One turn sends every row of this set to another row. A few are shown first. Where does it send the rows asked after them?
Lerap: [ 10  -4   1   9   1  -3  16   3  -1  -2   2  -4   3  10  14   8   4   3
  10   5   4  -8   8  12   2   5 -19   4  -6   1  -1  -6   3   7   2  -1
  14 -24  -2   7   2]
Ruve: [  7 -11   1   6   4  -1  15   9   9 -18  -3  -2   5   0  12   4  -5   0
   6  -4  13  -6  17   7   4  -2 -21   6  -6   6  -6  -1  -4   4   2   1
  11 -21 -13   6  12]
mem: [  9   3   2   4  10  -1 -22   4  -4  -7  -4  15  -8   3 -17   4   8  -6
  -8   6 -13 -10   8 -14  -4   0  -7  -9   1   9   8  -1  10  -6   9   2
 -10  -9  -1  -4   3]
Nidir: [ 11   7  -4   3  -4   1  13   5   2  -8  -4   3  -2   0  20  -1   2  -3
  15   9  11   4   5   5   2  -2 -22  -4 -10   6  -4  -3  -4  -2  -8  -3
  10 -23  -8  -5   9]
gugi: [-12 -10 -13  -7  16  -4   4  -3  10  -7   2   9   0   0   2 -14 -16   2
  -5 -11   5 -11   8  -8  -1  -7   9  11   0   2   3   0  -1  16 -11  -5
  -4   4   4  25 -16]
veno: [  9  -6  -6  10  -2  -3   7   3  14 -16   1  -2   2  -9  13   2  -3   6
   8   0  12  -1  15   6  -2  -4 -25  -1  -4   1  -4  -6 -11  12  -5   0
   9 -20  -8   2   8]
Dumes: [  1  -1   0  10  14   4  10   4   4 -10  -1  -5  18   4   6 -12  -2  -3
   6   1  15  -1   0 -11 -11  -2  33  -1   2  -1 -14   4   0  -1  -4  -1
  -5  15   6   8   8]
Viv: [ 14  -5  -1  -1   1   1  -5  -3   9  -7 -10 -17 -25   1  -2  -4  -7  -5
   2   3   8   1  10  14  -2  -3   4  -2 -13  -4  -2 -12  -5   2   5 -14
   5  16  14  -5  10]
gel: [ -4   9   1 -15  -7  -2 -14   5  -2   2  -3   6  16  -6  16  23  -4  -8
   3  -7  -1  -5 -15   4   5 -13   2  -7   2   7   3  -3  -6  -6  -6   2
 -12  -4   5  -2  12]
ped: [  2   1  -6   3  11  12  17   1   8 -12  -1  -3  11   6   2  -4  -1  -8
   1   3  12   5   3 -12  -7   5  28   9   6   1 -21   6   5   0 -12  -5
 -16  10   2   4   9]
mipi: [ -5   7 -14 -10  12  -3   4  -7   4   9   8  12  -1   9   9 -16  -6   2
   5   1  -2  -7  -8  -7   0  -4  13   6  -2   1   6  -4   2  10 -11  -9
  -5  -1  10  18 -21]
Bima: [  2   2   7   5   6  -1 -16   6  -8  -5  -1  18  -8  -1 -18   0   4  -7
  -2   7 -14  -9  14  -9 -10  -1  -7 -14   6   6   4   3   6  -8   7  10
  -6  -4   3  -7   7]
pul: [  4   0   1   4   9  -2 -23   4  -4 -13  -4  15  -6  -4 -20   3   5  -4
 -13   5  -8 -11  13 -14  -3  -1 -11  -9   3   7   8   5   6  -3   9   4
  -7  -5  -3  -6   1]
dimo: [ 10   1  -3   1  -6   2  22   5   3  -7   0   1  -1   3  13   6   6  -4
   6   8   5   2   8  12   1   2 -25   2  -2   2  -2  -4   1   6  -7   0
   5 -27  -6   2   6]
Zubi: [  6   3 -15   4   5   7  14   2   6 -17  -1  -8  11  -4   0  -8   7  -2
 -16   4  16   6  -6 -10 -10  -2  21   2   7  -1  -4   1   8   9 -16  -5
 -15   8   1  11  -5]
peb: [  2   0   6   4   8  -2 -19   4  -3 -10  -2  16   0  -1 -20   3   1  -8
  -2   5 -14  -9  19  -9  -7  -3  -6 -11   6   5   3   4  -1  -6  14   7
  -9  -3   2  -7   7]
detug: [-15   3   3 -15  -6   4  -5   6  -2  -4  -2   7  10  -8  10  27 -12  -9
  -1 -10   0  -6  -1   5   5  -6  -3   3   8   9  -8   5  -5  -4 -12   5
 -11   0   0  -5  18]
nez: [  6   6 -10   2  10   8  15   0   2 -11  -4  -9  19   9   2  -3   6  -8
  -9   6  14   1  -6 -11  -1   3  28   8   2   0  -8   6  10   1  -2 -10
 -13   6   3   9  -6]
kavi: [-14 -10  -3 -11  20  -8   5   3   5  -7  -7  14   3   0   7 -21 -16  -6
   4  -7  13 -12   6 -12   2 -11  13   5  -5   2   0   7  -7   6  -9  -3
   2   9   7  20  -4]
Safu: [ -8   0  -1 -14  -2  -4 -11   2  -1   0  -3   0  18  -1   8  34   0  -5
 -11  -8  -1 -12  -9   4  11  -2  -3   6   4   3   3   0  -1   5  -3  -2
 -11  -5   5   3   6]
votal: [-10   1 -12  -7  12  -3   4  -3   1   5  -1  16 -14   3  11 -18 -11   0
   7   0   5  -5  -1 -13  -4  -3  10   3  -6   5  -1  -2   3   7 -25  -4
  -1   5   9  18  -9]
zoka: [  4   3   4   6   9  -1 -19   7 -10  -8  -2  16 -10  -1 -17  -1   7  -4
  -9   8 -11 -11   9 -12  -6   0  -9 -12   3   8   9   3  10  -6   7   7
  -4  -5  -1  -6   2]
muvam: [  9   9 -10   1   8   7   8   2  11 -14  -3  -4  18   0   6 -12   2  -8
  -1   3  17   8  -6 -14  -7  -7  29  -1   2   2 -10   2   0  -1  -7  -8
 -17   8   1   4   3]
gugen: [-11   3  -2  -2   3  -9 -21   2  -7   0   1   0  12  -8  13  22   0  10
 -10  -7   7 -18 -14  -1   9  -1  -5   0  -1   3   7   1  -2   8  -8   0
   6   4   5   0   1]
kuz: [ -8  -1 -14 -18  11  -2   7  -4  18  -5   9  13   8  -3   0 -17 -11  -4
  -5  -6   2  -3   1  -4   0 -11   7   9   7  -2   4   1 -10  16  -9  -8
 -16  -1   4  15 -13]
teku: [ -1  -1   6   5   8  -3 -17   6  -8 -12  -3  16  -4  -4 -21   0   2  -5
  -9   5 -10 -12  17  -9  -6  -2 -10 -11   5   5   6   7   4  -4  10   9
  -3  -2   0  -6   3]
gaseb: [ 16   0   3 -11   8   6   2   5   8  -9  -6 -11 -20   1  -4 -14   2  -6
  -8   4  13   0  -5  17   7  -2   2   0  -9  -1   2  -4  -4  -2  12 -17
   5  13   2 -15  13]
zereg: [ 16 -10   4  -4   9   2  -2   2  10  -8 -12 -15 -25   7  -3  -4  -3  -7
  -2   1  11  -3   5  13   2   0   5   2 -13  -2  -3  -9  -2   0   8 -15
   5  14  10  -4  17]
Kini: [-18   5   1  -2  -1  -1 -15   6  -8  -3   2   7   4 -16  14  15 -11   7
   0  -9   8 -11  -5  -1   3  -4  -6  -3   2   8  -5   7  -7  -2 -18   7
   5   9   1  -9  13]
pizi: [ -3   3  -6  -8  -4  -4 -17   3   2   1   2   2   5 -10  11  26   4   4
 -12  -8   1  -8 -17   0   2  -5  -8  -1   5   4   7  -8   0   9 -19   1
 -10  -5   3   2   7]
Mozis: [ 11   1  -4   5  -4  -8   7   3   8 -14  -1  -3  14  -7  15  -2   1   2
   9   4  12   0   9   9   1 -10 -21  -7  -6  -2   5  -4 -14   9   5  -2
  12 -20  -3   1   1]
vevu: [ -2  -6  -5  13  11   4  16   4  -1 -13   2  -8  11   1   0  -9   3   2
  -9   2  15  -3   1  -7 -14   2  25   2   7  -4  -8   3  10   9 -12   3
  -3  16   7  14   0]
gif: [  0   8 -12  10   7   2  10  -2  -5  -9  -1  -9  15   0   4 -11   7   2
  -7  10  17   1  -6 -11  -8   2  24  -2   1  -5  -3   4   6   8 -11  -5
  -3  15  10   8 -11]
Fas: [ 12  -7  -2  -1  -2   4   2  -3   7  -7  -4 -19 -26   1  -6  -1  -9  -3
  -3   0   3   1  12  22  -6  -3   4  -1  -6  -3   0 -13   0   3   6 -10
   3  15  12  -1   6]
Dama: [  7   2   5   3   8   0 -19   3  -2  -5  -1  17  -6   3 -17   5   5  -8
  -1   5 -17  -8  13 -10  -8  -1  -5 -10   5   7   3  -1   5  -8  10   6
 -12  -8   1  -5   8]
besiz: [-10  -1  -4 -22  15  -4   8   2  13  -5  -2  19  11  -3   6 -24 -10 -12
   4  -3   8  -3  -1  -8   3 -13  11   2   2  -1   1   7 -16   7  -7  -5
  -9   4   6  11  -1]
Toti: [ 10   0  -2  -3  -2   6   3  -3   2  -7   0 -19 -19   1  -6  -6  -8  -3
  -5   3   3   0   7  27  -2  -4   4  -2  -7  -4   4  -9  -1   1  14 -11
   6  15  10  -6  -2]
naka: [ 11   0   1 -11   5  10   8   3   5 -10   0 -13 -20   1  -9 -11  -1  -5
 -13   2   9   0  -1  24   6   0   0   4  -4  -1   2  -2   0   0  13 -14
   2  12   1 -13   6]
zeg: [  9  -5   2   1   2  -4  14   8   4 -16  -6  -3  16   1  15   1  -1  -4
   7   1  13  -7  10  11   8  -8 -17  -1  -8   3   2   1  -7   1  13  -1
  13 -22  -8   4   4]
Rim: [ 11   3   0  11   2  -4   7   3   0  -3  -2  -1   2   7  22   0   1   4
  19   6  10  -5   5   5   3   1 -16  -2 -14   5  -3  -6  -3  -1   2  -3
  18 -21  -3   0   4]
safa: [  8   2   2   3   9  -3 -24   3   2 -11  -4  15  -2  -1 -19   5   3  -7
  -6   5 -12  -9  15 -14  -4  -2  -7  -8   3   6   5   2   1  -5  13   2
 -12  -7  -1  -7   4]
Sug: [-15   0  11  -7   2   1  -8  11 -12   2   1   6  11  -3  15  19 -11  -2
   4 -13   3 -15  -9   6   4  -7   5  -4   2  11  -4   4   1 -10  -5   9
   3   3   0  -1  17]
sunif: [ -3   4  -8  12   7   5  11  -1   3  -9   1  -3   7  -3   4 -12   0   0
   3   8  15   4   3 -12 -15   4  24  -1   5  -4 -16   5   1   6 -20   0
  -5  18  10   3   4]
ligi: [-12  -3  -2 -19  15   1  17   4   2   4  -2  21 -10   8   7 -18  -8 -13
   7   0   4  -4  -1  -9   0  -1  11   7   0   3  -6   4   1   3 -21  -3
  -7   1   7  15   4]
fepu: [ -7   3  -4 -22  15   1  17  -1   5   8   6  17   4  14   6 -15  -3 -11
   4   0  -4  -5  -8  -2   4  -2  14  10   4   0   1   2   0   6  -7  -8
 -11  -4   7  14  -8]
zozab: [-14  -6   4   0   5  -1 -11  10  -8   0   6   3  -1  -7  11  21  -4  10
 -11 -14   4 -18 -11   3   1   1  -6   2   5   9   0  -1   7   5 -18   8
   4   3  -1   2  12]
resi: [ 15  -6   2  -8   8   6   1   3  13 -10 -10 -11 -26   2  -5  -8  -1  -8
  -7   3  14   1   2  13   5   1   0   4  -9  -2  -4  -5  -5   0   5 -17
   2  13   4 -11  19]
mitu: [ 12   3  -3  -7  -2   9   6   0   4  -8   3 -15 -21  -4  -7 -12  -4  -3
  -9   4   5   4   2  26  -1  -6   1  -3  -3  -2   4  -7  -2   1   9 -11
   2  14   4 -11   1]

Sug turns into Kini
safa turns into Dama
zeg turns into Nidir
And these:
muvam turns into ped
gugi turns into mipi
resi turns into zereg

One turn sends every row of this set to another row. A few are shown first. Where does it send the rows asked after them?
kirot: [ -1   6 -13   4  -9   0  17 -11  -1   2 -12   7   0   0   1   0   3   0
   0  15  12  15 -16   5  26   2 -15   9  14   4  -6  -7   6]
lenum: [ 12  19  -1  -9   3 -10  -6   3   9   3   1   8   4  -4  10  -5   3   4
   4   5   1   0   5  12   4   2  -7   4  -2 -27 -15   1   0]
Mima: [  9   6  16   8  -5   3  -1 -18  -4  13  -4  17  12   3 -11   7  -1  20
   7  -4 -10  -2 -11  10   4   1   7  10  -2  -5 -14  -1  -3]
bovom: [  3   7  -4   1  10  -6   7 -20   3   6   5  11   4   2   0  -1  -7  17
   4  -1  -3   6 -12   9   4 -16  18  -3 -11  -7  -4 -19   2]
kedo: [ -2   8 -13   8  -8   6  11 -21   7   0 -16   8  -3  10   4  -7   7   0
   0   4   6   7 -24   2  10  -4 -18   9  15  -1  -7  -4  -1]
zule: [ -8   3  -2  -5 -12   3  -7   8   5  10  -5  24 -12  -4  -8   5   2  18
   1 -16   3 -13  -6  17   2   4  19   9   3  19   2 -10  -4]
Sar: [ -1  14  -4 -26 -13  -2 -19  -5   2  13   2   9  -4  -3   9 -10   8  -3
   3  14   5  -7   0   7  -3   7   7  25  -2  -7   4  -7   1]
lelo: [ -4  14   2 -25  -4 -13 -14 -12   3   4  -3   0  -7   0  12   7   8  15
  15  15   8  -3   4  14  -8   5  -2  18   8  -7   2 -10   8]
Golas: [ -4  10  15 -19  -6  -5 -12  -5  -3  -8  -3   3  12   4  -1  -8  -9  12
  -6 -13  14   0   7  -3  18 -14 -11   7  20  10   1  -9  -7]
rer: [  6  19   1 -10  -8  -6  -8   0  -3   6  -4  27 -14   0 -11  -5  -9  10
  -5 -12   3   0   3  -3  -5  -8  17  -8   9  15 -12  -2  -3]
boduk: [  5  16   5 -16 -16  -3 -17   3   4  12   4  13   6  -7  -5 -10   8  -2
   4  10  10  -4  -1   6   7   9   2  13  -2 -17 -13   9  -3]
napur: [  0   3   4   5 -11  -4 -20  -6  -2   1   5  13 -15  -2  -2  10   1   9
   1  -8   9  -5 -10  30  12   6   8   0   8  17  -7  -2   2]
vodud: [  7  11  -2  -8   5 -17 -12  -4  10 -10   4  15 -17   3   1 -15 -14  -5
   2  -7   3   7  -6   3   0 -11   9   1   8  14  -1  -4  -5]
Tume: [  2   3  -9  -3  -8   5   9  -8 -17   1  -2   0   1  -5  -1  -4  -4  -8
   3   8   6   7 -24  -7  13   5 -19  10   8   9  -2 -11   3]
Bipip: [ -3  13  -3 -23   1  -7 -11  -3  15  -6  -1  -1   2  -3  12   3   6  19
  14   3  10  -3  -1   9   1  -1 -10   2   0 -26  -5 -11   1]
vumum: [ -3  12   5   0  -6  19   2 -13   3   3  -4  10   9  -3  -5 -11  11  16
   8  -1   1   0 -16  -2  12  -6  20  22 -12  -7   2  -4   1]
piv: [ -5  25   2   3   0   2   1  -4   0  -7 -16  11  -6   2  15  -9  12  13
   7  -5   9  -2  19  15  24 -13   1  20  15   6   4  -5  14]
Mib: [ -6  15  -7   1 -12 -13   2  -1   0  -5  -3  10   1  -2   1  -5   5  26
   0   4  14  17   8  23  17   6 -10 -12  14   0   3  -7   2]
Radu: [ -1  19  -3   2 -10  25 -23 -11   4  -7 -15  11 -10   0  10   2   2   5
   7 -21   3 -12  -9   9   3  -2  -4  18   1   3   0  -9   0]
Fude: [ -6  19 -15  -8  -7   2  -1 -11  13  -8 -21   8  -7  12  11  -7   7  -4
  14  -4   4  12   5   3 -14   3 -10   5   5   2  10 -18  -2]
nege: [  4  12   4 -15   2  -4   7   5   0  -3  -3   9   5   4   0  -9   0  13
  -8 -23  13 -10  16   0   9  -8  10  -5  13   9  -6 -12 -12]
nit: [  6  14  -1  -3 -12   7  -7   4   4  -4  -6   8   8  -3   4  -9  -7   6
  -8 -18   1  12 -14  -5  -5  14 -22   4   0  -2  -3   0 -12]
nus: [-15  13   2  -8 -27   1 -12 -14 -16  12   1   4   2  -1   6   2  13   9
  -7 -10  23   1  -4  13  -5   8 -10   9   9   9   5  -9   3]
laduf: [ -2  12  12  -6   0  -2  11 -27 -12  15   0   6   9  -1   6  -4   4  20
  -3   2   2   5   1   0   8 -10  17  27   3   4  -2  -8  11]
fulet: [ -2   7  -8   8  -3  -5  10  -9 -15   0  -2   2  -7   2   1 -13   9  -8
  15   9   2   1 -26   4   0  -6 -16   8   3  12   4  -8  10]
rele: [ -5   4  15 -15  -3  -4   3 -21   0  -1  -6   2  13   8 -10   6   0  14
  16  -4   6   7  -8 -11   0 -16  12  10  -1   4  -5 -13  -3]
reru: [ -9  22   8 -10  -3   2   6   7   4  -2 -15  16  -8  -5   5   1  10  30
   5 -22   8  -2  12  -1   6 -18   3   9   8   9  -6  -3   9]
Vunov: [  0  23  -8   5  -7  -5   4   4  -1  -3   0   9 -13  -4   5 -18  15  -7
   5   4  12  16   0  13   2  13  11   7  -1  13   1   9   5]
kos: [  0  23   0  -4  -4  21  -4 -10  -2  -1 -14   7 -17  -2   4   2   7  26
  -1 -17  -2 -16   6   8  -2   2  14   8  13   9   1  -6   1]
Kofa: [ -7   1  -5  10 -11   0   8 -20  -8   2  -6   0   0   8   1  -9  17   2
   6   4  12  -4 -25  15   4  -6 -19   2  13   5   1  -7   2]

nus turns into nit
fulet turns into kirot
rer turns into reru
And these:
vumum turns into bovom
vodud turns into piv
Sar turns into lenum

